In the rows, zero is written as 128.
Each path below is one point turned by a fixed rotation once a step. After each direction that follows a path, write how fast that rotation turns it, in degrees a step (0 if it stays still).
Each turn is a multiple of 5 degrees from 10 to 175, or 0.
Each row of a path follows its step; steps can be skipped.
Path 1:
step 3: [129 138 143 118 120 122 139 132 137 139 125 127 128 133 124 119 138 130
 133 128 137 137 120 129 133 132 133 125 132 118 131 126 128 128 137 117
 116 122 128 134 127 124 134 133 131 125 139 117 119 117 125 125 135 126
 125 119 134 128 143 132 132 129 134 123 121 120 118 133 127 141 119 133
 130 123 125 128 128 133 127 115 141 119 133 123 123 126 120 135]
step 11: [133 138 137 119 131 145 143 121 126 131 127 125 128 126 137 127 123 131
 131 124 124 138 138 137 139 126 132 122 123 117 127 114 117 124 131 135
 111 135 129 125 130 118 137 137 139 134 134 115 137 117 128 117 129 130
 126 127 129 134 133 125 135 128 133 130 115 135 133 124 129 143 127 126
 130 128 131 125 124 125 131 122 129 133 126 122 126 128 129 127]
step 13: [129 135 130 123 132 125 133 129 141 128 122 131 132 118 122 125 132 122
 130 127 136 115 134 129 116 115 123 132 129 122 120 122 120 125 126 129
 116 125 138 119 124 129 141 126 128 127 136 120 137 126 117 121 127 124
 116 135 129 129 132 129 132 119 123 123 134 121 135 120 131 130 121 124
 128 143 115 126 137 117 127 132 149 135 124 124 131 124 125 128]
step 14: [135 139 120 130 127 133 126 122 127 132 124 116 120 128 129 123 137 124
 131 128 139 135 133 123 124 124 123 127 138 124 119 130 121 133 119 134
 118 111 129 125 133 112 129 126 132 122 128 119 145 128 132 133 135 124
 127 129 140 117 138 135 136 140 134 134 133 117 126 133 131 130 123 131
 133 127 113 139 124 122 124 117 133 131 119 131 130 130 126 131]
step 16: [133 142 122 124 136 131 129 133 124 125 129 129 139 132 139 115 128 136
 136 118 143 132 131 124 139 126 133 143 130 118 113 127 128 117 128 126
 122 126 124 122 121 117 125 123 127 135 119 114 125 137 124 124 133 124
 133 126 128 126 138 132 125 120 132 128 135 124 121 133 119 122 133 115
 119 130 131 130 131 130 133 119 133 132 131 118 119 133 121 135]
step 28: [143 132 126 132 128 124 145 126 112 122 122 129 124 132 125 127 120 133
 132 124 135 121 133 111 128 121 126 123 128 112 124 118 129 125 125 135
 120 124 135 127 124 134 129 134 133 131 138 118 131 127 124 130 130 119
 129 123 122 125 143 120 122 128 136 128 132 125 125 126 131 139 116 132
 117 134 126 137 144 130 132 120 133 131 136 132 118 129 125 123]
step 30: [132 126 132 128 128 135 125 129 125 130 118 113 129 126 125 134 130 135
 137 126 134 132 134 119 120 129 120 131 129 125 127 128 126 114 127 133
 112 122 134 129 124 131 137 132 136 142 136 115 130 138 134 123 127 121
 114 131 129 133 129 140 130 132 124 119 129 134 137 123 130 127 126 117
 126 128 142 117 119 123 127 116 130 139 127 130 113 126 117 122]
step 33: [142 140 123 129 134 140 118 132 128 132 123 124 121 130 123 119 134 116
 120 118 135 125 131 129 128 120 126 125 129 121 137 113 128 128 134 126
 122 135 120 132 131 126 131 126 127 126 113 121 131 139 128 122 141 135
 122 129 137 123 128 131 131 131 130 125 122 125 127 120 136 126 123 126
 117 132 121 139 124 115 136 113 128 121 133 130 113 135 122 129]
step 42: [117 134 133 122 135 131 142 124 126 135 134 131 132 118 123 128 139 138
 129 122 140 131 134 126 126 129 131 126 126 129 123 116 118 121 138 129
 119 120 135 122 136 121 131 142 140 124 133 111 131 127 132 120 133 123
 132 121 138 121 140 127 122 116 120 132 134 132 135 130 127 132 122 122
 125 126 130 127 116 130 122 124 134 121 139 123 125 128 130 117]
[128 127 127 132 128 128 128 130 128 126 131 130 127 129 130 130 129 128
 129 126 127 128 131 127 127 128 129 126 127 126 127 128 128 128 125 129
 128 128 128 130 126 128 124 126 128 130 129 125 127 128 128 129 128 128
 128 128 127 127 126 130 128 129 127 129 128 129 127 127 127 129 130 129
 129 126 129 128 129 130 127 129 131 127 131 128 128 126 126 127] -> 35
[127 126 128 128 127 129 130 130 130 130 129 128 130 128 129 130 127 127
 128 129 129 127 131 127 128 127 125 125 127 128 127 128 131 127 131 128
 128 130 124 128 128 126 129 130 130 129 126 127 127 132 129 127 127 129
 127 127 126 129 125 128 128 129 129 128 129 126 128 130 127 127 128 125
 128 127 128 128 129 127 128 127 128 128 127 129 129 129 128 128] -> 100
[127 129 126 131 127 127 127 128 127 127 128 127 127 129 130 127 127 129
 129 127 129 130 125 130 129 128 127 126 128 129 129 127 127 129 127 126
 127 130 127 129 130 129 129 129 128 129 127 126 130 131 128 127 129 129
 131 128 125 129 127 126 127 127 129 129 128 132 127 129 127 129 129 127
 126 127 125 128 129 127 130 129 129 127 128 125 128 129 129 128] -> 65
[129 129 127 130 128 127 127 127 129 127 129 127 128 130 126 126 128 125
 129 128 127 126 129 129 129 128 127 127 129 127 129 128 129 128 128 130
 126 127 129 130 130 128 126 130 127 127 127 129 127 127 126 126 128 131
 129 126 125 128 129 128 130 128 127 129 129 126 124 129 128 127 128 129
 128 131 128 127 127 130 128 126 127 127 128 128 130 128 124 130] -> 60
[130 128 129 130 127 129 129 129 127 129 129 130 131 128 128 129 126 127
 127 129 126 128 127 126 128 128 132 129 128 127 128 127 128 128 128 129
 126 130 127 126 128 128 125 130 128 129 129 128 127 125 130 128 131 128
 128 130 127 128 130 125 129 128 132 127 126 126 126 128 128 128 129 129
 128 126 127 130 126 127 130 126 129 128 128 127 129 130 128 128] -> 85
Path 2:
step 1: [126 133 127 125 117 130 133 130 129 129 118 127 132 126 138 126 124 124
 144 135 137 129 127 132 130 127 120 139 127 123 131 132 134 129 122 119
 134 133 113 123 128 133 136 124 122 128 132 125 132 130 136 137 120 116
 133 135 123 126 124 124 114 117 129 118 126 125 122 135 137 141 121 127
 134 121 132 132 116 140 130 133 137 134 130 126 132 126 130 132]
step 7: [134 144 132 132 125 129 131 123 119 134 131 132 125 122 138 122 123 134
 135 130 129 126 123 124 135 122 131 126 121 119 113 132 143 126 133 134
 137 118 116 123 130 135 126 126 125 129 131 125 138 122 130 137 132 130
 125 124 124 135 125 123 114 128 120 131 130 122 143 125 131 135 124 128
 130 124 125 116 120 122 133 122 132 122 116 128 126 131 132 121]
step 13: [130 137 128 141 123 130 124 130 128 130 124 129 126 117 133 125 124 122
 138 119 129 132 126 136 126 125 117 128 122 113 127 144 125 129 129 127
 130 133 119 130 130 127 124 115 131 136 127 123 136 123 132 126 135 133
 119 134 125 121 124 137 121 122 127 133 121 125 117 137 127 131 122 136
 126 140 136 123 125 135 140 125 140 121 129 129 137 119 119 127]
step 20: [132 123 122 125 136 132 136 134 125 124 120 125 126 127 124 121 120 117
 142 128 136 129 115 119 132 121 120 131 113 121 137 125 132 124 127 123
 144 131 131 120 130 123 134 120 127 126 132 123 136 129 128 133 124 120
 126 125 111 122 116 124 120 124 120 128 122 121 121 136 128 133 128 124
 132 131 120 123 132 137 123 120 134 125 127 119 128 124 125 123]
step 27: [142 116 129 132 122 131 126 123 123 126 131 123 132 127 124 123 134 136
 138 127 128 130 111 128 123 130 136 136 117 120 121 131 142 137 130 134
 124 137 123 133 126 128 138 126 126 124 138 120 127 127 137 138 125 128
 128 118 120 130 123 118 120 121 132 122 124 125 126 135 133 135 132 127
 128 121 137 115 127 136 132 131 127 119 128 127 140 131 127 127]
step 29: [128 128 130 132 115 131 128 134 132 130 137 134 125 122 123 130 131 132
 137 122 132 132 121 122 137 133 132 132 113 120 140 123 135 132 130 121
 137 121 118 130 125 126 136 119 131 137 123 135 135 131 127 125 135 121
 126 129 130 117 121 129 116 122 133 115 132 126 128 127 114 127 120 122
 123 128 129 123 125 133 145 121 129 126 124 134 138 126 124 120]
step 35: [135 133 130 134 132 119 136 121 127 130 126 136 130 130 133 127 129 117
 133 130 134 125 124 125 133 135 124 127 115 122 118 128 138 126 120 121
 132 136 121 135 119 136 133 124 120 118 143 125 130 126 131 136 132 122
 127 129 127 120 127 120 126 119 134 116 126 122 124 133 124 136 137 138
 125 128 124 111 134 132 125 128 125 127 121 125 141 127 116 125]
step 41: [121 125 124 141 126 119 120 126 119 137 127 121 133 121 130 127 131 129
 130 137 130 126 131 122 124 131 128 130 120 120 121 129 140 119 123 127
 134 125 121 134 123 130 117 130 128 129 126 124 143 130 131 131 122 131
 137 132 134 119 119 132 109 122 134 126 136 127 133 135 124 125 119 132
 125 126 126 122 115 141 130 132 135 130 124 130 131 116 138 118]
step 42: [115 136 130 132 127 139 126 125 123 131 132 121 143 138 132 133 127 130
 130 127 132 128 117 133 134 125 127 133 114 122 129 135 141 142 123 121
 124 136 124 119 122 138 133 133 129 131 128 119 140 127 124 134 116 129
 126 135 119 127 128 120 125 119 118 123 125 131 128 142 124 131 124 126
 122 130 130 118 124 125 132 130 125 126 127 126 140 121 128 133]
[128 124 125 130 127 129 128 128 129 127 130 126 129 128 129 129 129 127
 127 129 126 127 126 126 128 127 127 128 128 129 127 125 128 130 127 127
 128 128 129 129 125 131 127 128 126 130 127 126 129 127 128 128 128 129
 129 129 126 126 128 127 131 130 127 128 127 129 127 131 128 128 126 128
 128 126 130 128 130 128 129 127 126 128 129 130 127 131 128 127] -> 120
[127 127 127 127 130 127 127 127 126 127 126 129 127 125 131 128 126 127
 129 130 125 128 129 127 128 127 127 128 127 130 127 130 130 126 127 129
 130 130 126 130 128 129 131 128 127 127 126 129 130 128 129 128 128 129
 129 128 130 127 128 129 129 128 129 130 128 125 127 129 129 129 128 125
 129 128 126 130 128 127 128 129 128 130 128 128 126 128 126 124] -> 170
[129 131 129 128 129 127 127 128 128 128 128 129 130 129 128 128 128 126
 129 130 131 128 129 128 127 131 128 128 127 127 129 126 127 127 128 129
 130 129 127 128 128 129 128 128 128 131 128 129 125 129 128 129 128 130
 128 128 127 130 128 125 129 131 128 129 125 128 128 130 128 128 129 129
 128 129 128 127 130 128 126 126 128 129 123 129 125 128 129 124] -> 25
[129 129 127 126 129 130 128 127 127 129 125 128 130 130 128 129 128 128
 128 128 127 127 126 129 129 128 127 128 127 128 127 127 127 131 129 130
 129 128 129 127 124 129 127 131 129 126 127 127 127 129 131 129 126 127
 129 128 126 130 130 129 128 127 132 129 129 126 130 129 129 127 130 126
 128 127 129 126 128 129 128 127 128 128 128 129 130 125 130 128] -> 95
[128 127 126 128 128 127 127 126 129 125 128 129 128 128 129 126 128 127
 128 124 126 128 128 127 128 128 126 125 128 130 132 127 129 127 128 128
 129 130 126 126 130 127 131 128 127 126 129 129 128 131 130 126 128 127
 128 126 128 128 127 125 127 128 128 127 128 128 128 127 130 127 126 130
 129 126 130 126 129 129 129 128 128 129 128 131 127 129 130 130] -> 40
Path 3:
step 1: [127 127 125 117 119 128 116 129 124 134 127 114 126 128 135 127 137 131
 130 136 116 126 138 127 122 134 129 131 126 121 133 117 130 130 127 119
 126 131 122 143 130 124 137 128 132 127 134 129 126 122 115 123 123 130
 136 123 140 134 126 129 130 124 130 126 112 134 129 128 125 128 125 130
 123 113 117 126 131 133 124 128 125 136 126 131 120 122 129 125]
step 10: [130 116 128 129 137 127 126 136 126 120 135 124 130 121 128 125 133 120
 142 129 114 132 131 124 128 131 118 125 132 133 131 126 134 130 126 124
 131 132 120 131 123 130 134 126 129 125 118 124 128 142 128 126 115 124
 134 127 132 124 125 137 125 127 133 118 124 140 133 132 127 132 136 132
 121 137 138 126 123 122 131 132 126 139 121 124 139 122 135 123]
step 12: [136 131 122 129 127 124 124 132 128 120 132 137 129 143 117 138 126 126
 133 119 128 129 121 128 135 125 125 130 131 116 136 122 131 127 127 119
 128 133 128 127 131 119 126 123 121 117 135 137 125 127 131 126 127 118
 138 131 129 118 129 127 139 136 125 140 141 129 132 119 135 132 132 117
 133 133 122 142 128 127 126 129 130 126 129 123 123 116 127 128]
step 21: [127 122 128 126 115 122 131 130 130 124 130 136 121 122 122 130 121 142
 121 132 130 131 135 130 128 135 123 127 136 132 123 122 130 131 130 127
 139 135 130 120 117 123 118 142 119 123 126 135 117 126 132 133 137 126
 122 122 133 115 130 123 135 135 119 123 119 135 131 130 133 117 127 128
 125 130 120 140 130 125 126 132 127 130 129 137 124 126 127 134]
step 23: [119 126 122 128 121 139 127 135 133 135 124 126 128 127 135 145 135 127
 125 126 129 135 120 132 124 122 130 133 133 129 124 130 130 131 117 128
 128 131 117 136 119 125 124 128 132 133 118 128 137 122 134 148 123 130
 125 128 117 130 135 133 128 136 128 132 127 127 130 118 126 137 123 133
 137 127 134 119 122 131 127 124 131 133 121 140 130 130 126 123]
step 29: [128 133 128 137 126 123 136 134 130 118 136 127 127 135 131 129 130 130
 132 122 125 127 126 125 128 128 137 132 134 126 132 119 136 128 136 125
 123 119 134 121 117 128 126 116 118 124 133 124 112 134 126 122 113 128
 123 137 130 132 125 135 142 134 126 138 129 132 130 144 138 137 127 130
 129 129 129 129 120 124 129 130 131 123 121 121 123 128 132 132]
step 37: [122 133 127 123 128 120 123 129 125 135 121 124 139 130 137 126 121 139
 129 125 136 111 133 125 131 137 134 126 130 129 113 122 124 123 121 130
 133 119 140 140 134 118 127 129 124 124 130 130 128 126 139 138 134 118
 122 125 128 130 127 128 133 127 132 134 123 126 126 138 129 135 118 129
 114 125 122 132 130 122 138 123 128 129 128 125 127 125 127 131]
step 39: [126 130 126 132 125 127 132 136 122 128 129 129 124 132 113 129 130 131
 124 132 131 124 130 124 114 114 126 141 131 134 119 128 130 129 125 132
 120 128 123 135 126 135 140 132 138 136 121 133 124 126 126 130 136 128
 119 135 133 124 124 130 123 131 128 125 122 131 139 130 116 112 124 126
 130 125 120 118 119 132 130 117 130 128 132 130 122 138 134 135]
step 43: [134 133 129 127 120 132 131 136 136 134 131 135 134 121 124 124 127 137
 122 129 117 124 120 132 127 129 123 122 122 119 136 127 132 119 123 124
 131 117 128 117 128 134 141 124 134 131 118 128 133 132 123 131 122 125
 134 126 128 114 122 116 120 122 136 130 127 129 123 134 133 121 131 129
 132 128 135 122 140 132 123 125 144 126 123 135 118 127 122 131]
[129 129 127 128 128 130 130 128 127 130 128 126 127 127 129 127 130 129
 130 132 127 128 126 128 130 127 127 129 128 131 127 129 126 129 127 129
 126 132 128 130 126 130 129 128 130 130 129 128 128 125 127 128 129 128
 131 128 128 130 128 128 128 125 126 129 130 127 129 127 128 128 130 129
 128 126 129 129 126 128 128 130 128 127 127 129 129 126 129 130] -> 45
[127 128 129 126 126 128 128 125 128 130 127 128 130 129 128 128 128 128
 128 128 132 127 129 127 128 129 127 128 128 127 128 127 127 127 128 130
 126 128 129 129 128 128 127 129 129 129 128 129 124 128 130 129 128 130
 129 127 130 129 126 129 130 128 130 128 125 130 128 125 127 125 130 130
 127 126 129 127 128 127 128 125 129 130 129 132 128 129 128 128] -> 20
Path 4:
step 6: [132 133 124 124 124 121 118 129 128 133 128 123 122 137 135 132 134 119
 141 127 134 121 121 113 135 132 135 118 128 133 133 133 126 130 121 130
 139 129 124 135 121 119 126 125 129 122 134 133 135 125 119 127 127 126
 119 139 134 136 119 118 124 135 123 130 131 142 132 130 125 130 126 118
 123 134 127 118 126 120 120 130 125 120 138 132 133 141 130 136]
step 13: [131 126 117 119 124 134 121 128 129 125 130 133 136 143 138 133 128 125
 141 119 125 123 130 124 129 126 123 119 123 132 128 129 125 137 118 140
 126 137 122 134 133 118 132 137 128 130 118 132 116 124 125 126 134 124
 119 124 128 127 128 123 123 125 125 134 130 125 132 125 125 118 121 127
 116 131 125 125 116 122 140 131 140 132 121 116 125 133 131 125]
step 15: [125 125 127 125 130 133 111 136 133 121 143 120 121 128 133 125 133 116
 131 127 131 132 119 128 128 131 130 124 133 133 137 128 129 134 114 125
 131 128 133 125 119 117 132 125 135 135 126 132 124 121 132 120 133 130
 131 138 129 129 133 122 126 126 147 119 122 129 144 139 126 125 122 122
 115 131 129 125 133 128 124 129 132 131 127 129 141 124 130 132]
step 17: [124 122 129 139 133 131 126 120 129 122 129 136 124 141 127 136 129 121
 145 124 128 124 119 123 132 130 123 122 133 128 120 119 129 128 119 126
 130 120 138 134 127 112 131 130 122 124 120 138 136 138 121 131 136 129
 131 125 120 124 127 129 134 120 129 131 135 137 126 139 116 136 131 128
 113 130 126 129 122 130 127 129 132 128 134 118 133 129 131 117]
step 18: [125 124 122 126 118 130 121 122 137 120 129 131 134 130 130 125 131 124
 140 131 132 129 137 139 129 134 145 130 132 120 130 125 118 135 114 127
 138 135 136 124 119 116 133 119 129 134 119 131 136 129 125 125 127 140
 128 128 135 128 131 117 130 129 128 129 129 138 131 121 125 123 126 131
 116 134 128 126 122 124 122 121 134 137 121 131 119 135 131 130]
step 25: [126 121 130 125 125 123 132 120 139 118 126 127 136 128 144 138 130 117
 132 124 132 137 118 127 131 139 130 126 122 125 123 139 128 125 117 124
 127 122 139 134 132 122 135 127 120 139 121 131 122 122 121 126 120 120
 123 127 131 125 131 125 115 133 143 126 123 132 116 138 120 133 123 125
 123 129 130 129 131 120 136 124 132 122 122 123 125 133 126 121]
step 26: [137 124 142 126 124 126 128 126 136 136 133 135 123 135 133 141 132 125
 130 125 131 122 126 122 122 135 133 125 126 129 126 132 130 130 129 132
 136 130 133 144 123 112 141 124 118 123 136 142 133 119 127 117 134 135
 124 130 131 123 122 113 128 125 125 126 128 129 125 137 121 130 126 134
 121 131 125 123 127 125 126 124 138 136 135 138 133 134 126 139]
step 34: [117 129 128 126 126 116 121 120 142 121 120 136 128 120 135 138 127 125
 134 131 129 121 126 136 127 121 123 130 125 129 124 124 130 120 131 135
 124 132 125 132 123 112 136 112 134 120 128 129 134 133 128 125 128 130
 133 123 139 121 129 124 125 124 141 127 117 137 122 135 117 143 121 124
 121 120 131 129 123 130 130 130 131 125 125 125 124 134 132 137]
step 37: [125 130 135 136 125 119 126 117 129 125 126 119 117 140 126 134 130 121
 129 125 126 129 105 135 125 124 124 133 128 128 116 121 122 126 131 123
 122 119 137 132 123 113 132 124 123 122 123 130 130 129 122 122 134 130
 126 135 133 117 135 130 130 131 129 135 129 138 127 133 119 128 132 119
 123 132 140 118 133 122 122 124 121 120 134 128 118 131 132 128]
[125 128 128 126 125 126 128 127 127 127 131 127 127 131 128 126 128 129
 128 126 128 129 129 131 129 128 126 129 127 127 130 128 130 131 126 126
 127 128 130 128 129 130 127 128 128 129 129 128 128 127 127 126 127 129
 126 130 128 128 129 130 124 128 127 127 128 129 128 128 129 126 128 129
 127 128 128 129 127 125 128 127 130 128 127 128 129 128 130 126] -> 145
[128 129 131 129 129 125 128 127 126 128 128 131 130 126 128 127 128 126
 129 126 127 129 127 129 128 130 128 129 129 128 127 127 128 128 131 128
 126 127 127 127 129 126 126 128 128 127 126 127 129 128 125 129 130 127
 128 129 126 130 129 128 128 126 131 125 128 127 129 129 128 126 129 130
 126 129 129 130 130 128 128 128 128 126 131 128 128 127 131 128] -> 145
[126 128 128 129 130 128 126 127 128 127 128 129 127 130 126 128 128 128
 128 127 130 127 129 129 128 127 128 127 125 128 125 129 125 129 129 130
 128 125 127 127 129 129 128 129 129 129 128 125 126 127 127 127 127 127
 126 126 126 128 130 128 127 127 130 129 126 126 125 127 127 126 127 129
 129 127 127 129 127 129 129 127 128 125 124 127 127 128 127 129] -> 125
